One turning vector, and how many steps it has turned:
The counts run from 0 to 505.
[ -4.6  10.2  -3.7   5.1  -9.0   1.4 -11.8  24.6  17.4  16.4  17.6   7.4
   3.7  -8.8  12.6  -9.8  32.3 -18.5  14.6   5.8  -1.8 -19.4  18.2  -5.9
   6.7  -4.3  -6.4  -1.6  -7.9 -20.7   1.1   8.3 -25.7  18.6   4.5   6.1
  18.5  -1.2  24.8 -14.7  11.8   7.2 -19.7   7.8  21.2  -3.3] | 453
[ -4.5  16.5 -13.4  -8.4   1.0   5.5  27.5 -12.2  25.5  33.4   3.1  15.8
 -13.9   9.3   2.4   5.2   6.2 -24.5  12.9  -9.0  -6.3 -12.0  17.4  29.3
  -1.6 -15.7 -10.8  -2.8  -1.5 -11.7 -16.4  -3.4   9.0  13.7  -7.9 -15.0
  -6.3  11.6  -6.3 -22.2  -4.8   8.1 -12.2   7.8  11.6 -13.9] | 237
[  1.2 -20.2 -13.2  -1.8 -27.4 -17.0  -7.2 -15.0  12.9  -0.6 -10.4  18.5
  31.2  -9.7  15.8  -3.0 -18.2  10.2  -3.9   1.3 -20.5   5.6  18.9   6.3
  -7.6 -27.9   2.5   3.0  -6.2  -0.3  -2.0  -7.9   2.7 -12.6 -18.5 -12.7
  23.1  -2.5   0.4  21.4  -4.0 -10.9 -25.1   8.7  -5.1   1.2] | 93
[  8.2   4.6  -0.2  -8.9  -6.1 -16.2 -11.6  11.3  19.8   1.4   6.6  43.0
  13.2   2.7 -15.6 -21.7  10.3 -27.6   5.9  -8.2   1.3  -1.3  22.6  10.4
  -4.8  -4.5 -19.6 -13.3   4.2 -17.9  -9.3  -3.0   9.3  22.4  -7.3 -10.0
  20.8  -1.3  16.6  -9.4   4.6  -9.1  -5.9  25.5   7.5 -16.3] | 120
[-13.9 -24.3   4.8  14.4   1.1   5.6 -17.0  -3.3  16.3  10.9   3.7  -4.9
  17.1  22.5  14.5   6.0   6.6   1.1  22.1 -29.9  13.9  -5.9  -7.3  21.1
  -3.6 -18.4   3.6   3.2  -6.6 -10.1   5.8   1.2 -11.2  -4.1 -12.4  -2.2
  18.3   3.5  19.6  -6.0   5.5  11.0  -5.1  -2.7  -7.9 -37.7] | 399
[-17.5   8.9 -12.3 -20.6 -10.8   7.2   3.1 -14.8  19.7  12.5 -25.9  -9.7
  14.9 -19.4  20.4  -2.6   6.4  11.3   6.9 -17.1 -19.3  -8.3   7.3  12.7
  -5.5 -21.0   0.3  19.2   4.9  -3.7 -11.2 -35.3   2.1  -0.6 -11.7 -19.0
  -7.8   8.6   6.1 -20.8   4.0  -0.3 -16.8   8.1   6.4  -0.5] | 350
[-17.7   2.6  -1.7  -1.1  -9.0  -4.7 -27.5   2.2  15.1  14.6 -16.5 -11.6
   6.7  -4.8  23.2   0.4  11.6  19.0  -3.8 -19.8 -17.9  -8.7   0.1  11.2
 -12.8 -36.9   3.9  31.4   8.8  -9.4  10.1 -26.0  -6.7 -11.8  -3.1 -11.5
  -1.1   3.7  23.1 -13.6   9.7  17.8 -13.0  -1.2   3.4 -11.5] | 82
[ -1.7   1.9  -7.5   4.6   4.8  16.6  -0.2 -10.0  16.0  32.6 -15.9 -12.9
  15.8  -2.7  19.6  -6.6   4.3  19.9  12.6 -18.1 -15.6 -21.5   4.3   9.2
   1.3 -11.4  -7.4  30.5  -6.2 -16.1 -10.5 -31.9 -15.8 -11.9 -10.2   4.0
   0.4  15.3  23.6 -11.4   9.5   3.3 -11.7   9.4  -1.0 -10.4] | 346
[-19.0 -23.5 -13.1   2.6  -3.3 -10.0 -35.2  16.3  -6.2  20.2  19.3  -0.5
  32.7  -6.6  11.8 -17.3  21.6   3.5  -5.4  -7.9 -20.2  -8.4   4.5 -18.9
   2.4 -17.9  -6.7  -5.1  -4.2  -2.0   6.6  -1.0 -28.3  -1.5 -12.0   5.6
   6.8   4.5  23.9   8.0  -0.1   3.9 -10.6   8.4   3.0   6.7] | 470
[  5.4  -7.2  -4.6  12.1   4.1  15.3  -6.1  -2.9  10.0  -1.3  13.3   6.0
  29.1  -1.4   5.4 -24.3  32.7 -15.6  14.0  -5.0  -1.6  -8.6   1.8  -5.2
   9.1   9.4 -27.7 -10.5  -8.4 -31.3  -6.4   4.5 -19.4   4.3 -12.6  -8.7
  20.7  -0.8  15.2  18.4   2.0  -9.0  -4.8  25.0  10.2   0.8] | 328
[ -5.4  -4.5  -9.5   7.3  16.6  12.8  -6.7 -11.9  18.6  44.2   6.0   9.8
   2.0  19.6 -14.9 -13.4  12.7  -2.7  -9.8 -14.8 -11.3  -3.3  16.1  15.9
  -0.1 -21.7 -15.9   5.5   0.2 -15.2 -21.7 -15.5   0.9 -10.7 -27.4  -6.8
  -1.6   4.5  20.0 -13.5   0.5   9.4   2.6  18.5  -7.0  -9.4] | 221
[  0.0  -0.4   2.7  -3.9 -10.9 -23.3 -32.8  31.2  11.8  -0.4  10.1  31.1
  10.8 -10.6  -3.1 -16.1  17.9 -11.9   2.4   2.9  -2.6  -4.2  12.1  -4.0
 -15.4 -15.4   1.1  -3.3   1.8 -19.7   7.7  -4.1  -6.8  23.0  -5.5  12.8
  18.7  -6.2  25.0 -10.6  10.5  -4.9 -11.3  15.7  10.5 -12.1] | 189
[-22.9   0.5  -7.7  -2.4   1.2   0.5 -24.0  25.0  12.5  30.1  21.4  -2.8
   1.6   6.7  19.8  -1.1  29.9 -23.6   2.4 -14.4 -12.5 -15.9   6.4   1.7
   3.0 -18.7 -10.5   4.0  -0.9  -5.1  10.7  -4.4 -24.0  10.7   2.8  -6.0
  -7.8   1.4  19.9 -17.0   5.3  14.2  -7.0  -1.7  19.1  -1.8] | 266
[-20.7  -1.5  -7.2   2.6  -9.3 -22.3 -25.9  -2.5   7.4   8.7   8.2  18.2
  -1.4  -5.6 -11.5  -5.2  16.7   0.1 -25.7  20.4 -25.0   5.5  20.9  -3.6
 -22.1 -28.3  -2.6  -8.3   9.0 -21.0 -10.4   5.8   1.9  -4.6 -15.2 -12.9
   6.9 -15.8   8.5  -2.6  -1.2   4.9 -10.8  18.4   3.5   1.3] | 295
[  2.6 -15.3  -1.9  14.6  -0.9   4.9 -18.6  -0.9  21.8   7.7   1.2   4.8
  20.4  24.0  17.8   1.6   6.5  12.5  16.1 -23.8  18.3  -3.8   5.6  27.5
  -2.2 -14.5  -2.3  12.9 -10.8 -10.5   3.4  -8.6 -12.1  -5.8 -14.8   4.0
  22.5  -5.2  25.6  -5.1  14.0   9.6  -0.3   4.0  -8.4 -30.4] | 204
[ -2.8   1.6   4.5  -4.8   8.7  13.5  -7.6  -1.6  15.6  18.0   5.3  -4.0
  -0.9  -4.8  11.0  -3.1  24.5  -5.2  14.7  -4.7  -5.2 -11.2  20.7  -5.1
   5.8  -6.8  -5.9  10.6   3.9 -15.8 -17.8  16.6 -35.3  14.9 -13.7 -18.7
  16.1   0.9  29.5 -23.4  17.2  -4.8 -24.1   3.0   2.4  -7.3] | 144
[ -1.2   2.7  12.9  -8.5   0.0  -3.0  10.2 -24.6  19.8  27.0  -1.5  13.9
 -13.2   1.9  -8.4   3.4  -2.2 -19.8  10.5 -17.5 -22.5 -14.6   7.7   7.8
  -4.1 -27.0  -3.0  14.1   7.3 -18.9 -14.4   7.5   4.3  18.5  -8.6  -5.8
   8.2  19.8  17.6 -21.4  -3.2   2.5 -19.5   7.7   2.8 -28.6] | 233
[-11.0  -3.1  -5.6  -4.2  -8.0  -1.5 -23.3  10.7  20.4   0.9  -1.7  15.6
  13.3  10.9   3.0  -8.9  17.6   0.5  -6.8  -6.3   6.8  11.3  27.4  23.0
  -4.1 -14.4 -11.9  -8.0   9.0   6.5 -19.3   0.3  -1.8   0.2 -28.2 -31.5
  10.6 -19.2  21.8 -24.5  27.4  -1.2  -7.6  10.4  -9.1  -1.2] | 14
[  1.5  28.3 -10.7 -12.8 -13.2   2.2   5.3  10.9  33.6   3.9  -5.1  14.7
   6.8 -13.2  17.6  -5.8  16.4 -11.1  22.8  -5.6   0.9  -9.6  17.4  28.4
  -5.3  -5.0  -9.6  10.8  -5.2 -11.1   2.8 -34.7   8.8  16.8   9.6  -3.5
   4.2  -1.0   4.1 -29.2  10.8  -0.3 -13.1  13.0  20.9  -7.8] | 448
[  1.2   2.8   6.3 -22.2 -12.9  -7.0  -7.9  11.5  15.6   5.6  -9.6   3.7
  11.1 -12.6  21.4  -3.2   7.1 -15.7  26.9 -30.2  -5.4 -18.6  -1.4  14.9
  -3.6 -15.2   2.8  16.2   0.4  10.5  15.0 -15.3  -1.7  24.9  11.7  -6.2
   1.8  15.8  17.4 -19.5   6.5  -5.1 -22.2  -7.5  11.5 -21.7] | 261
[-24.3  -2.2  -7.2  -5.8  15.9   4.5  20.0 -16.4  10.2  31.9   5.5   1.7
   0.9   8.7 -11.4  -3.0  12.9 -16.3  10.5 -17.1  -8.6  -9.0   5.2  12.9
   0.2 -22.0  -0.4 -13.8  -6.0 -17.0 -29.7  -3.3   6.3   7.6 -28.5  -2.5
 -11.1  17.1  12.6 -24.5 -14.8   5.8  -2.7  11.5  -4.4 -24.2] | 229
[ -6.1  -4.3 -14.2  -6.9   2.0  19.5   4.1  -1.6  21.2  23.2  17.0   1.3
   5.2  13.9  11.3  -8.8  25.6 -21.9  15.7 -15.0   0.8  -4.3  21.2  18.8
  17.2  -3.6 -17.5  -9.7  -1.4   0.6  -8.9   7.6 -17.4   9.4 -16.0 -32.4
   0.1   0.7  10.3 -23.0  12.9   2.0  -9.8  -2.3   8.0  -0.4] | 140
[-22.6 -19.0   2.9   2.2 -12.7  -2.8 -29.1 -20.1   6.1 -11.7 -11.6  -5.0
  27.0   2.2  25.6  -3.3  11.0  -0.4  -5.5 -17.6 -16.4   3.4  -6.7   6.1
 -10.0 -24.6  -4.3  10.3  12.3  -9.2  11.6  -8.8   2.4 -10.0  -7.7 -38.8
   8.5  -5.4   8.2  19.6   0.3  -6.1  -9.6   6.9   5.8 -19.3] | 12
[ -9.6   1.8 -11.6 -12.2   0.0   2.2  18.3   8.1   9.6  26.3  22.8  22.4
   7.6  -3.7  -2.7  -9.1  14.5 -42.0  20.5  -6.3 -15.0 -11.8   9.3   1.5
   7.7  -5.7 -10.0 -22.5  -8.3  -7.6  -5.3   4.7   0.1  25.3  -3.6   6.8
   1.5  19.5   5.7 -13.9 -17.7  -5.5 -16.4   9.3  17.1  -6.6] | 441
[ -2.5 -14.6  -5.1  20.8  -6.3   8.8  -1.9 -42.0  13.5  11.6  -2.5  -0.6
   9.3  -1.9  15.4   5.0   1.4   0.6  -4.2   0.6 -24.0   0.1   8.3   6.8
  -0.9 -26.4 -14.8   6.9   2.2 -27.4 -12.9  13.0  -6.6 -13.4 -24.5 -31.3
  11.9  -3.3  -2.1  26.3 -10.9  -0.4 -12.4  12.9   2.8  -8.6] | 223
[ -5.1   9.3 -28.2   2.0 -24.2   8.3  21.9 -10.3  21.6  26.4  -4.1  -0.1
   4.9  -4.9  30.1  12.5  -7.8   7.6  14.5   2.1 -14.0 -14.0  16.3  22.8
  -1.3 -21.9   6.0   8.0 -15.1 -17.9  -5.5 -32.8   6.6 -10.6  -4.8   6.7
  -0.2   5.7 -14.0  -1.2  -8.5  11.0 -12.0   3.9  13.9   2.3] | 167
[-10.1  10.3   5.6  17.9  -5.1  -2.9   4.5  -9.6  25.7  24.0  10.8  10.6
 -10.6  25.3   7.3  15.5  10.1 -19.8  15.0  -6.9   9.4  -6.6   5.4  33.2
 -11.8 -23.6  -5.2   1.3  -3.4 -33.2   0.1   1.9   8.9   2.8  -5.6  -7.1
   3.6  -2.7   0.4  -8.4  -6.0  19.7   3.1  10.0  12.8 -37.0] | 505
[  6.5   6.5  -7.4  -1.2  -6.7  23.9   7.2  -7.5  23.3   8.2 -10.9  -3.5
  13.6   9.3  23.2  -4.6  14.0  -4.9  20.1 -20.1   9.9 -10.3  14.0  34.9
   6.2  -0.9 -19.3  10.5   0.6  -1.9 -12.8 -26.3  -2.4   2.7  -8.5 -29.9
   7.0  -6.0  11.8 -16.8  19.6   2.1  -5.7   5.0   4.7 -11.7] | 139
[-13.7 -34.0 -15.7   4.3  -2.8  -3.7 -29.3   6.5   2.3   3.8  15.5  12.5
  42.2  14.0  10.0 -15.0   8.4 -19.8   4.2 -19.9  -4.1   0.2  -0.8   5.0
   3.5 -15.5  -8.2 -24.2  -5.8  13.7   9.9   2.5 -11.9   0.8 -18.7 -17.6
  12.4   5.8   7.7  17.3  -7.0  -6.1  -3.9   3.7  -0.1  -4.2] | 7
[ -9.4   0.6   6.8   4.6 -14.4 -14.4 -13.6 -17.1  18.5  -7.3 -21.8  12.9
  12.1  -4.5   3.5  -3.3  -0.4  -0.2  -3.8  -3.6 -14.3   0.2   2.3  23.6
 -20.1 -28.1  -3.5  12.1   5.4 -34.2   3.0 -20.9  33.7  -2.1  -0.8 -11.6
   5.7  -4.2  -3.8   9.8  -6.8   2.1  -4.1  22.9   8.2 -28.8] | 110
[ -1.4  -2.8  -0.5   2.4 -20.7  -2.1 -25.5   4.0  21.2  14.6 -15.4  -5.8
  17.3  -5.8  25.9  -1.2  -1.5  21.3  -0.1 -15.6 -10.7  -8.8  15.7  12.6
 -13.3 -26.4   2.2  32.5  -1.2  -5.6   7.4 -24.4  -8.5  -8.7  -8.9  -1.4
  13.3  -2.2  25.8  -7.5  17.9  11.7 -13.7  -0.2  -0.8  -9.8] | 277
[  2.7   1.9 -13.2 -21.8  -9.1  -3.5 -11.9  33.4  14.4   5.6   4.7  23.5
  19.4 -10.4   8.9 -19.2  17.1 -13.8  16.4 -10.1  -3.4 -11.0  24.6   1.6
   5.1  -3.4 -11.4  -1.9  -6.7   8.7   0.0 -20.6  -8.3  23.7  -2.0   3.5
   5.1   3.7  23.2 -21.9  12.1  -8.0 -17.3  10.5  11.3   5.8] | 457
[-18.6 -24.1 -16.7  18.2 -18.9  -3.1  -7.9  -9.4   6.3  14.2   5.3  -8.0
  29.2  -9.2  23.4   5.1  -2.3  17.4   9.1   0.8 -15.1  -6.2   6.8  -1.7
  -0.7 -26.1  11.4  -3.8 -13.6 -10.3   0.8   3.6 -15.4 -16.1 -15.2   3.6
  21.8  -0.1   2.4  22.1 -10.6   6.6 -16.1   1.1  -2.5  -4.2] | 89
